In the rows, 100 means zero.
Turns in one plane each, and the order they were made in; the first pair answered
turu:
99	106	104	96	81	96	91	119	100	85	96	95	106	112	100	91	108	93	96	109 |-> 102	97	94	115	111	102	89	104	92	116	105	102	107	102	101	98	85	117	111	104
101	111	104	95	100	88	107	95	92	107	91	88	93	103	101	104	90	94	98	95 |-> 99	113	103	96	95	89	101	106	90	101	88	87	95	109	101	100	90	98	100	95
115	100	108	87	98	104	119	85	104	100	98	100	95	95	115	113	126	70	90	96 |-> 104	102	95	108	86	114	93	136	91	81	87	107	101	120	108	98	114	103	100	94
ragis:
103	91	97	98	106	100	93	91	102	107	108	110	98	91	94	108	97	106	99	105 |-> 98	97	102	91	90	95	89	98	105	95	101	106	101	99	90	102	103	100	92	112
109	91	96	106	108	106	105	101	96	101	107	107	95	96	100	105	100	101	104	91 |-> 95	98	99	105	92	96	93	98	98	103	96	103	104	103	88	95	92	110	103	107
106	99	105	91	98	98	114	86	102	97	106	96	96	92	102	105	110	80	94	99 |-> 100	98	103	99	105	95	106	75	100	116	106	97	102	90	96	103	93	97	100	106
Gim:
109	100	101	91	101	107	104	95	109	92	103	102	93	92	100	108	113	88	87	102 |-> 103	103	103	90	90	102	98	98	110	89	96	99	98	97	96	103	112	90	85	109
109	94	108	116	110	115	98	107	110	71	110	102	113	107	124	103	95	110	113	102 |-> 113	93	114	109	116	111	108	86	115	80	114	99	110	98	126	110	99	99	110	101
103	99	97	96	100	102	96	103	101	97	99	89	110	103	101	104	100	107	98	117 |-> 105	98	95	100	104	106	97	109	98	96	101	92	108	104	103	105	100	109	100	112
Linub:
109	93	104	92	102	107	99	100	109	88	91	112	97	110	100	98	124	98	96	89 |-> 109	89	96	102	112	113	95	104	105	95	93	115	97	110	101	99	115	112	102	86
96	104	95	109	105	103	95	96	95	104	103	104	101	102	96	100	89	105	104	99 |-> 93	107	101	102	96	97	95	88	100	104	100	101	103	102	92	98	92	99	99	105
108	101	103	107	105	92	97	120	103	80	97	112	108	116	104	107	93	107	118	104 |-> 103	103	104	108	102	88	94	113	104	88	95	110	112	115	100	105	88	112	118	111
93	99	112	87	97	88	101	68	98	100	99	96	103	83	97	109	107	77	90	112 |-> 105	93	107	89	106	101	109	85	93	87	106	101	94	84	108	116	117	70	91	94
Now pairs of rows:
Each pair is two turns apart.
103	96	100	94	93	93	111	95	105	107	99	89	109	88	91	101	107	93	97	89 |-> 101	93	93	108	102	97	104	102	99	114	99	93	111	90	90	100	95	110	105	87 -> turu, turu
109	118	109	93	95	106	101	115	110	77	110	116	91	94	115	104	114	83	89	91 |-> 113	111	108	98	117	106	107	89	110	102	119	118	91	80	118	113	103	87	95	89 -> Linub, Gim
101	98	108	112	103	87	91	96	105	119	93	95	102	107	90	101	79	109	106	111 |-> 114	97	116	94	101	89	111	93	111	102	99	91	92	99	100	110	105	76	94	100 -> turu, ragis
117	99	95	109	122	104	104	87	90	97	111	110	94	104	120	119	94	105	101	96 |-> 104	113	105	95	83	90	92	101	98	72	93	102	102	120	109	104	105	97	88	114 -> Gim, turu
105	101	96	86	93	85	93	111	99	88	113	100	112	94	83	91	98	113	109	110 |-> 109	100	99	80	92	86	100	109	102	83	115	98	108	90	87	94	108	102	106	107 -> turu, ragis
91	97	99	90	82	93	82	107	101	92	89	99	114	105	95	91	95	100	94	110 |-> 96	88	91	104	106	100	84	98	95	112	98	105	113	97	98	98	81	114	105	103 -> turu, Gim
98	94	103	106	97	105	92	115	97	87	107	94	98	106	92	96	100	108	102	96 |-> 93	94	104	108	99	99	89	100	100	101	106	92	103	102	87	96	90	114	104	104 -> Gim, ragis
98	105	107	88	104	100	101	81	106	108	105	92	100	92	100	103	99	92	89	113 |-> 98	103	104	93	110	101	99	81	103	115	106	93	100	92	100	103	93	100	93	112 -> Linub, ragis
99	106	101	107	114	97	109	85	107	106	100	114	97	99	88	99	98	117	99	112 |-> 103	107	102	100	102	102	113	108	107	80	99	113	91	105	93	98	116	103	92	103 -> ragis, Linub
97	80	88	104	109	103	113	96	93	91	108	107	83	96	113	110	110	85	97	91 |-> 80	90	98	96	88	84	102	75	103	102	95	99	96	99	98	99	102	87	92	117 -> ragis, turu
93	109	95	110	117	94	105	79	103	124	108	102	93	100	104	105	76	117	116	91 |-> 106	111	102	90	103	100	123	102	106	84	110	102	81	104	115	109	111	81	102	75 -> turu, Linub
88	94	105	102	104	114	89	100	95	103	107	106	115	109	94	104	108	110	105	104 |-> 92	93	110	93	106	111	98	87	100	105	110	104	111	102	97	109	116	95	100	103 -> turu, Linub
110	94	96	109	121	94	83	83	108	105	109	94	97	84	100	108	94	86	92	88 |-> 104	101	103	96	96	87	80	96	113	83	99	88	98	93	96	100	108	75	82	96 -> ragis, Linub
108	96	95	95	107	103	107	113	89	96	95	101	96	105	111	102	107	102	92	91 |-> 98	101	96	97	97	97	96	114	89	99	87	99	103	110	103	94	98	113	92	103 -> Linub, ragis
117	97	97	109	119	110	115	104	90	97	115	109	94	94	105	103	106	93	98	74 |-> 90	114	106	104	79	89	89	108	97	93	91	99	113	113	83	81	96	107	92	107 -> Linub, ragis
104	98	89	100	106	116	101	109	91	105	84	92	103	103	87	89	93	108	114	96 |-> 109	99	94	88	98	115	110	111	95	91	84	90	99	103	91	91	108	90	106	93 -> Linub, ragis
94	86	91	107	105	105	89	116	90	90	112	121	98	90	108	95	101	118	101	84 |-> 96	83	91	107	112	104	93	105	91	99	116	121	97	85	110	99	99	117	102	83 -> ragis, Gim
102	107	100	104	125	103	106	92	87	105	111	107	93	89	100	123	102	106	94	92 |-> 88	115	98	110	105	100	87	113	85	95	98	106	103	105	89	109	95	124	95	104 -> ragis, Gim
97	95	89	119	107	105	93	118	91	99	100	109	101	107	95	95	89	121	112	95 |-> 100	96	103	99	110	91	111	69	105	119	106	100	100	88	95	104	95	97	103	104 -> Gim, Gim
101	97	103	104	100	96	108	96	107	105	106	101	98	97	100	98	105	98	93	95 |-> 96	100	101	108	94	95	100	104	106	103	101	102	101	102	96	93	100	107	95	100 -> Gim, turu
116	91	108	90	89	117	103	94	112	72	98	107	96	102	99	103	110	82	72	115 |-> 119	85	97	107	101	129	96	117	102	69	100	115	94	107	103	103	101	100	83	104 -> Gim, Linub
85	119	85	103	90	86	89	125	103	90	82	101	95	106	104	83	77	106	96	120 |-> 100	107	74	116	121	103	98	126	95	100	98	109	86	96	116	96	72	112	106	99 -> ragis, Linub
105	91	88	94	112	114	113	112	91	105	103	110	102	116	104	92	86	127	109	78 |-> 98	99	107	69	95	93	122	70	108	116	98	96	107	106	96	92	94	102	95	99 -> Linub, turu
99	108	91	114	106	95	90	102	90	106	100	103	100	97	102	89	83	123	108	114 |-> 100	115	106	89	84	86	102	96	102	86	96	95	96	97	103	89	108	90	90	118 -> Linub, Linub
84	99	104	101	70	92	92	108	97	93	96	109	104	93	102	93	104	93	97	104 |-> 87	93	95	115	84	100	88	117	89	99	100	115	103	93	106	96	95	108	106	97 -> Gim, Linub
93	101	109	99	87	90	79	118	85	94	91	112	98	115	79	98	101	116	98	109 |-> 106	92	102	105	105	105	89	128	78	89	102	119	87	110	91	109	108	112	102	89 -> Linub, Gim
103	94	83	88	120	114	102	113	103	89	116	101	88	97	107	115	121	99	96	82 |-> 104	93	86	86	126	111	106	96	105	101	119	99	88	90	107	119	118	96	96	85 -> Gim, Linub
116	91	94	112	129	108	98	88	97	131	102	88	99	95	114	105	92	99	106	80 |-> 108	107	110	86	82	95	96	108	108	90	86	78	101	112	108	91	121	73	86	94 -> turu, Gim
93	102	99	103	89	102	76	111	94	108	88	106	112	104	94	93	96	117	104	105 |-> 104	93	93	110	111	112	86	106	90	116	101	112	105	95	104	104	95	117	110	90 -> ragis, ragis
98	97	88	115	99	99	99	96	97	108	102	91	103	94	95	100	94	103	108	100 |-> 94	101	93	107	86	93	99	95	101	100	97	88	105	96	92	96	100	95	102	106 -> Linub, turu
103	102	93	102	101	106	99	112	108	94	99	102	92	100	106	98	111	105	99	100 |-> 104	101	93	101	103	107	100	110	108	96	101	102	91	97	107	99	111	104	99	99 -> Gim, turu
102	95	106	89	92	91	102	108	106	84	96	96	92	108	100	95	116	108	108	101 |-> 105	90	99	100	106	99	99	112	100	92	101	101	91	107	103	99	106	120	117	95 -> Gim, Linub
111	105	96	94	120	100	103	77	84	111	111	87	98	96	106	97	101	84	101	101 |-> 113	102	89	104	126	107	99	91	79	109	113	92	97	99	108	97	96	95	106	95 -> turu, ragis
105	86	102	116	119	101	112	65	101	132	107	110	96	90	102	112	87	105	108	95 |-> 83	103	112	106	76	83	92	75	109	117	84	99	111	108	84	91	88	107	98	123 -> Linub, Gim
99	94	93	115	116	104	98	99	95	117	101	105	101	101	96	103	88	116	111	95 |-> 90	106	109	92	87	87	101	85	108	106	90	93	106	103	89	95	102	94	96	112 -> Linub, turu
97	104	103	97	93	102	97	108	100	87	90	106	102	105	102	102	106	93	97	100 |-> 104	100	104	96	104	104	105	97	101	93	97	107	98	97	107	109	108	87	99	94 -> ragis, turu
101	100	112	117	102	85	81	103	84	113	106	94	110	90	95	96	86	109	103	103 |-> 108	100	122	100	98	82	97	87	92	107	109	89	104	81	100	102	104	83	93	100 -> Gim, turu
106	109	103	86	97	95	97	80	106	101	101	86	108	93	97	100	114	97	86	105 |-> 106	110	97	91	89	103	91	110	100	82	97	90	107	104	99	96	118	104	87	99 -> Gim, Linub
